In the rows, 128 means zero.
Each named move below is a turn or a mirror, shown by a few rows before and after it. Which moves, in which order, take the first row of each later pair to the second? The first pair is answered.
B (before -> after):
[111 111 102 114 107 126 120 140 125 129 130 148 129] -> [132 128 105 115 129 118 139 124 133 117 130 102 103]
[114 111 156 146 149 141 108 138 130 138 146 165 131] -> [135 127 165 140 174 133 126 121 138 134 151 123 103]
[127 147 121 139 130 145 127 116 135 142 154 131 139] -> [129 148 121 142 125 150 127 115 137 140 153 126 140]
L (before -> after):
[110 116 108 115 121 116 126 149 136 116 116 122  95] -> [118 100 143 139 128 147 120 147 111 127 114 148 113]
[135 121 133 155 122 115 117 101 113 127  93  92 114] -> [119 118 118 146 112 106 115 113 120 121  90  98 107]
[112 121  89 104 126 120 123 121 146 129 129 132 133] -> [123 105 116 127 126 146 116 122 126 133 127 163 150]
Q (before -> after):
[109 159 100 133 119 111 122 120 126 136 138 137 169] -> [107 134 110 128 134 112 141 135 112  98 121 109  94]
[136 105 140 143 136 139 136 145 106 104 102 114  87] -> [149 128 140 153 130 144 115 122 115 155 127 146 175]
[ 97 126 123 103 122 103 121 126 142 116 162 114 141] -> [118 112 156 123 146 124 133 123 127 101 163  98 111]
[136 153 126 122 134 118 117 115 128 158 152 121 173] -> [104 138 103  94 124  97 126 145 135 118 131 100 104]
S (before -> after):
[116 107 155 168 147 171 146 142  99 141 139 123 105] -> [110 119 141 167 127 165 127 139 110 167 150 149 159]
[124 106 173 154 138 129 116 130 112 110  91 140 117] -> [130 134 159 151 128 120 106 111 128 145 106 146 176]
[111 135  94 134 114 129 154 135 130 144  96 135 139] -> [127 148 101 135 134 130 164 119 134 139 102 108 122]
D (before -> after):
[103 123 136 121 138 145 107 122 113 136 124 158 134] -> [110 124 137 114 150 136 123 120 115 118 119 121  91]
[164 135 153 158 146 139 139 104 123 153 148 118 147] -> [136  98 155 166 128 155 126 128 105 140 134 162 145]
[108 123  99 107 108 113 129 153 126 104 121 132 118] -> [131 145  96 104 122 104 139 135 140 116 134 107 122]
[110 104 162 158 172 150 155 162 140 146 118 146 102] -> [136 136 158 150 187 139 169 137 160 158 136 114 113]

Each pair is two moves apart.
[104 167 115  86 132 105 167  77 144 165 118 114 105] -> [104 127 160 130 128 151 139  84 106 177 114 185 135] -> L then L
[133 117 171 117 148 131 132 144 104 120 104  91  83] -> [140 166 134 101 128 101 120 120 141 167 133  95 165] -> Q then L
[173 153 174 153 145 147 129  92 106 161 164 124 132] -> [ 98 152  95 109  80 101 107 136 135 148 154 172 148] -> L then B
[134 121 133 123 141 126 142 131 120 100 125 102  84] -> [118 109 133 136 112 145 113 140 112 128 126 174 147] -> D then D
[155 165 137 130 152 136 150 100  97 126 137 114 143] -> [139 153 118 110 140 124 161 121  97  99 123 101 100] -> Q then Q
[161 151 135 138 146 127 128 102 135 157 144 113 164] -> [113 137  92 104 118 100 139 137 149 115 118 102  99] -> Q then S
[138 102 136 167 188 181 138  97  82 139 116 171 129] -> [ 96 110  83 139 142 157 118 118 104 147 114 206 171] -> L then B
[157 104 178 156 141 167 110 117  98 140 126 118 143] -> [ 98  96 107 101 103 118 110 159 126 100 104 112  96] -> Q then D
[ 93 139 112 124  97 115 132 170 119 111 105 196 173] -> [174 158 186 166 170 150 160 121  95 122 126 138 154] -> D then Q
[104 104 104 131 125 118 127 137 126 111 131 150 132] -> [144 114 134 152 156 138 140 108 117 121 141 123 129] -> L then B
[136 160 159 113 138  97 139  80 150 145 162 117 136] -> [115 102 188 128 133 127 133 115 114 108 136 150  78] -> S then L
[ 97  95 139  96 119 161 167 167 123 114 105 138  71] -> [163 127 181 131 160 181 170 112 118 162 138 123 132] -> Q then B
[ 65  90  69  96  88 125 127 167 139 103 106 126  79] -> [161 106 156 143 170 163 158 111 116 117 129  61  59] -> L then D
[126 123 127 129 137 139 156 133 123  96 127  86  87] -> [105 146  79 110 100 116 138 138 145 119 135 111 140] -> Q then Q
[133 167  89  91 129  95 145 110 172 117 136  73 107] -> [145  99 171 161 133 181 110 114 101 141 132 183 159] -> L then L
[121  89 154 150 150 172 107 121 104 139 122 151 156] -> [118 125 106 101 158 116 135 115 144 111 118  62  95] -> B then L
[164 103 108 125 172  88 145 107 146 150 119  94 127] -> [166  94 124 141 161 106 125 109 130 170 122 142 167] -> B then L
[144  86 182 138 202 161 127 136 130  93 121 124  79] -> [ 96  82 125 101 160 128 123 170 153  68 107 132  60] -> L then L
[160 143 147 138 150 142 150 114 131 143 142 100 122] -> [135 115 141 129 137 142 149 140 122 111 123 104  81] -> S then B
[ 80 128  77 131 145 134 148 120 127 125 134 121 109] -> [ 95 116 110 165 156 168 137 108 102 141 138 144 130] -> Q then B
[104 107 104 119 120 150 117 165 117 120  92 154 132] -> [129 154  83  99 138 120 139 141 147 124 104  90 123] -> S then Q
[174 138 171 116 182 130 144  74 124 143 135  99 110] -> [126 129 114  77 148  93 151 106 145 110 113  91  70] -> Q then Q
[156 113 162 153 157 158 140 115 111 134 125 118 109] -> [ 95 103 105 116 107 122 130 154 131 111 108 138  91] -> L then L
[135 104 140 147 110 105 119 130 124 142 141 153 166] -> [141 114 131 138 109  97 124 121 136 144 145 142 172] -> D then S
[194 139 147 143 141 139 137  81 144 130 165  97 118] -> [157 129 114 111 122 115 145 109 156  96 145  81  70] -> Q then Q
[ 92 133  80  95  96  93 128 153 155 114 126 121 127] -> [101 138  90 111  94 105 115 136 145 145 141 149 177] -> S then D
[155 134 168 153 151 146 125 102 114 143 136 143 159] -> [120 159  98  96 130  86 136 118 158 121 130  95 123] -> Q then B
[106 104 143 120 143 129  93 139 118 159 131 152 151] -> [ 99 117 121  92 144 103 106 145 136 137 127 107 110] -> B then L
[ 94 108 125 145 100 155 113 175 114 137  94 194 151] -> [102 101 133 132 124 144 141 183 117  98  81 135  62] -> D then L
[134 123 127 154 123 152 122 130 107 169 132 162 175] -> [122 127  90 107 124 111 153 151 132 116 113  92  81] -> Q then B
[153 185  96 115 139 103 143  97 138 133 149  70 117] -> [144 112 154 154 151 154 138 126  82  97 119 113  62] -> L then Q
[166  84 197 133 142 133 152 122  71 120 119 128  85] -> [162 104 179 136 119 132 124 110  84 170 137 181 188] -> D then B
[134 107 154 148 153 148 137 138 104 103 105 113  84] -> [109 105 130 128 132 129 133 149 120  90 103 115  72] -> L then L
[ 52  70  94 132 122 143 154 168 103 105  87 143 137] -> [119  83 158 166 186 170 181 123  88 114 105  88 123] -> Q then B
[100 101 105 122 103 149 127 164 126 133  81 165 130] -> [163 156 125 118 154 135 156 115 143 144 106  73 114] -> L then L
[132 108 143 139 130 148 126 139 100 110 118 138 100] -> [120 141  98 108 115 112 133 136 134 109 125 107 105] -> D then L
[119  97 143 145 126 141 132 162 126 120 116 119  66] -> [117  87 149 156 119 154 122 164 118 129 117 143  85] -> L then B
[141 145 151 120 146 107 138  89 188 131 141 104 100] -> [130 148 134 112 135  97 132  94 193 129 146 106 101] -> Q then Q
[ 67 114  90 116  89 111 110 135 123 106 121 188 164] -> [124 112 159 166 133 157 109 100  92 134 140 189 185] -> Q then Q
[135 106 154 144 129 145 130 135 102 126 124 127 116] -> [133 140 114 120 109 115 122 124 129 149 140 120 158] -> D then Q
[147 168 110 107 131  90 142 101 161 118 145  51  88] -> [161 183 113 120 130  98 132  83 168 153 158  73 153] -> D then B
[123 107 136 130 103 136 107 184  86 133  98 137  89] -> [168 145 154 149 120 143 104 144  90 183 132 134 159] -> B then Q
[152 125 166 172 153 154 134 118 113 147 130 136 135] -> [107 135 101 136 111 117 116 139 140 154 123 163 166] -> D then Q
[163 104 190 159 166 161 138 124 104 129 135 134 126] -> [173 121 186 148 178 148 151 114 117 127 140 100 108] -> S then B
[145  96 144 163 134 126 113 116  99  98 121 167  99] -> [116 101 102 139 107 102 112 134 118  91 112 175  99] -> Q then Q
[134 127 141 139 146 189  94 107 135 109 119 155 185] -> [111 118 128 132 130 184  89 119 134 102 113 166 183] -> L then D
[125 104 168 159 148 155 118 129 121 141 127 139 135] -> [ 98  92 142 135 132 133 124 148 133 115 113 127  90] -> Q then Q
[152  99 168 129 136 164 137  95 116 153 144 176 167] -> [102 125  83  66 100  98 151 116 166 125 134 134 131] -> L then L
[147 156 132 134 135  99 146 103 164 157 130  81 142] -> [161 131 169 153 149 125 149 101 139 149 127  88 116] -> D then S
[119 105 151 149 129 163 150 128 112 109 121 158 142] -> [ 94 132  97 112 106 125 147 134 149 111 123 140 148] -> S then Q
[119 149 151 112  95 131 120 132 111 137 149 175 176] -> [132 174 135  81 116 100 153 129 134 113 150  98 114] -> Q then D
[135 139 134 121 148 131 165 142 137  96  95 106  85] -> [112 122 132 133 115 152 131 151 121 122  95 185 156] -> D then D
[104 101 122 151  83 136 102 154 118 106 119 181 102] -> [165 137 157 155 141 131 144 111 121 103 134  94  66] -> Q then D
[134 109 154 160 125 172 109 129 100 144 133 168 152] -> [121  92 153 156 127 171 118 148  92 111 118 153  99] -> D then B
[147 157 115 121 142 123 143 101 129 124 145  82  97] -> [149 122 159 151 147 159 134 115  95 118 137 124  91] -> L then Q
[152 147 150 111 156 130 152 138 112 103 101  72  93] -> [131 139 138 106 142 127 150 151 111  91  97  87  86] -> B then D
[160  98 180 159 155 170 123 111  97 135 122 140 130] -> [ 91 104 100 115  94 128 102 146 136 129 111 178 157] -> S then Q
[130 141 124 153 125 127 109 131 120 142 130 160 179] -> [127 163  98 121 135  95 131 134 144 112 123  93 118] -> Q then D
[118 102 143 126 117 147 134 149 151 136 113 143  85] -> [114 121 122 108 113 127 141 146 171 138 116 122  86] -> S then Q
[162 136 168 142 170 145 150 105 110 113 135 100  93] -> [137 102 172 150 154 165 132 130  97 107 121 147  92] -> D then S
[ 95  86 120 119 117 133  84 189  79 115 101 150  52] -> [108 146  74  79 124  84 104 164 121 120 117  79  49] -> S then Q
[125 123 135 130 114 169 134 141  94  93  94 117  56] -> [164 135 166 161 135 190 126 112  87 126 112 123 105] -> Q then S
[108  96 147 136 136 137 120 133  95  76 104 154  91] -> [162 163 141 127 166 111 134  83 126 119 139  90 136] -> B then D
[192 145 151 124 169 158 124  98 150 145 167  83 176] -> [177  93 178 137 178 183 133 128 118  99 144  91  98] -> B then S
[ 66 122 100 107 102  98 100 158 111 104 104 151 111] -> [ 77 120 118 132 105 115  87 151 100 128 112 180 157] -> L then Q
[153 110 174 158 144 177 125 100 105 149 134 149 157] -> [ 85 130  77  87  96 104 132 139 159 115 117 124 117] -> L then L
[139 150 110 118 130 137 128 151  84 114 105 118 107] -> [136 152 103 127 119 148 114 150  84 138 109 146 145] -> D then D
[163 121 174 193 122 187 125 106  77 155 130 168 134] -> [150 188  87 117 118 102 161 100 150 131 134  58  79] -> Q then B
[137 130 129 125 149 130 145 128 128 103 136 105  76] -> [133 164  97 109 132 108 131 117 153 139 152 114 138] -> Q then L
[ 94 169  98  83 157  80 125 154 171 149 127  30 115] -> [ 93 143 119  91 169  93 134 169 150 127 110  26  67] -> L then B
[112 123  97 114 129 108 151 140 141 135 143 167 152] -> [123  95 135 142 143 139 151 139 114 121 136 176 126] -> D then L
[115 128  86 116 128 123 153 145 155 121 130  97  92] -> [147 152 104 142 142 143 141 115 158 167 149 117 164] -> L then S
[144  91 164 151 160 173 146 134 100 123 102 122  87] -> [109 104 123 136 109 158 112 140 119 165 112 187 181] -> B then Q
[ 94  91 138 124 112 142 117 170 110  92 115 175 112] -> [121 171  98  98 112  98 125 121 157 140 151 119 181] -> S then L
[122 141 157 132 148 176 145 113 116  89 117 110  96] -> [108 178 101  97 121 135 136 106 154 106 131  96 133] -> D then L
